In the data rows, zero lies at 4.5, halfway between 4 and 5.
Here are some points, each followed by its number:
[0,3,4,9,5,7,5,4,5,3] 0
[3,4,2,5,0,7,3,4,5,3] 1
[2,3,4,8,4,6,5,4,4,5] 2
[2,5,4,6,2,5,8,2,3,5] 3
[3,4,3,5,5,7,4,3,3,3] 4
[7,5,9,3,4,3,3,6,2,4] 5
[2,5,2,5,4,8,5,3,5,5] 6
[5,5,6,5,5,5,6,7,4,6] 7
[4,3,5,4,6,5,5,3,6,7] 8
[5,5,7,3,0,3,5,5,6,6] 9
[5,4,5,3,5,6,2,4,5,3] 10
[4,5,4,6,4,1,8,6,9,6] 11
[5,3,8,6,3,2,6,4,3,6] 12
[5,5,2,2,5,7,0,4,5,2] 13
[4,4,5,5,6,3,6,5,3,2] 14
[7,4,7,6,4,3,7,4,2,5] 15
[6,4,9,3,3,2,7,4,3,6] 16
[2,3,4,4,6,9,3,4,5,4] 17
Which point above is nearest to each new point, looking only along the 4 directions in which the numbered points spread most? Its number follows each.
[8,4,4,5,5,1,4,7,5,5] 7
[4,2,6,7,4,6,5,5,3,4] 14
[4,4,7,6,5,6,5,3,5,3] 14
[3,4,6,7,5,7,3,4,5,4] 4
[2,3,3,5,5,6,6,3,5,5] 2
[5,5,5,2,5,0,6,6,4,4] 7
[3,5,2,6,5,4,6,5,6,3] 8
[4,3,5,4,4,3,6,5,4,5] 7
[5,5,7,5,4,5,6,4,4,6] 7
[5,9,2,4,5,4,5,5,6,5] 8
[7,8,5,7,4,2,6,5,3,6] 12
[5,6,3,2,5,2,3,6,6,6] 8
[6,8,4,4,5,1,5,5,3,3] 7
[3,5,4,3,5,7,0,5,5,3] 13
[5,4,4,3,5,5,5,6,5,4] 8
[6,3,0,1,4,1,3,6,4,3] 10
[4,3,5,3,4,2,7,5,6,5] 7
[5,4,2,6,5,2,6,4,6,5] 8
[2,6,3,5,4,7,5,0,6,5] 6
[5,6,2,5,5,5,4,8,5,4] 8
[5,7,1,4,5,2,4,5,6,4] 8
[3,3,4,6,4,4,6,5,6,2] 8
[4,5,1,4,6,3,5,7,2,6] 8
[4,5,2,5,5,1,3,5,4,2] 8
[5,4,9,5,2,7,7,4,5,5] 12
[4,4,1,5,4,3,5,6,5,5] 8
[6,7,4,3,5,2,4,5,4,1] 10
[4,5,3,6,4,4,4,5,5,4] 8
[1,2,5,6,5,6,3,4,4,3] 4
[3,2,1,5,5,5,3,4,7,1] 17
[3,3,3,3,5,7,3,3,6,2] 17
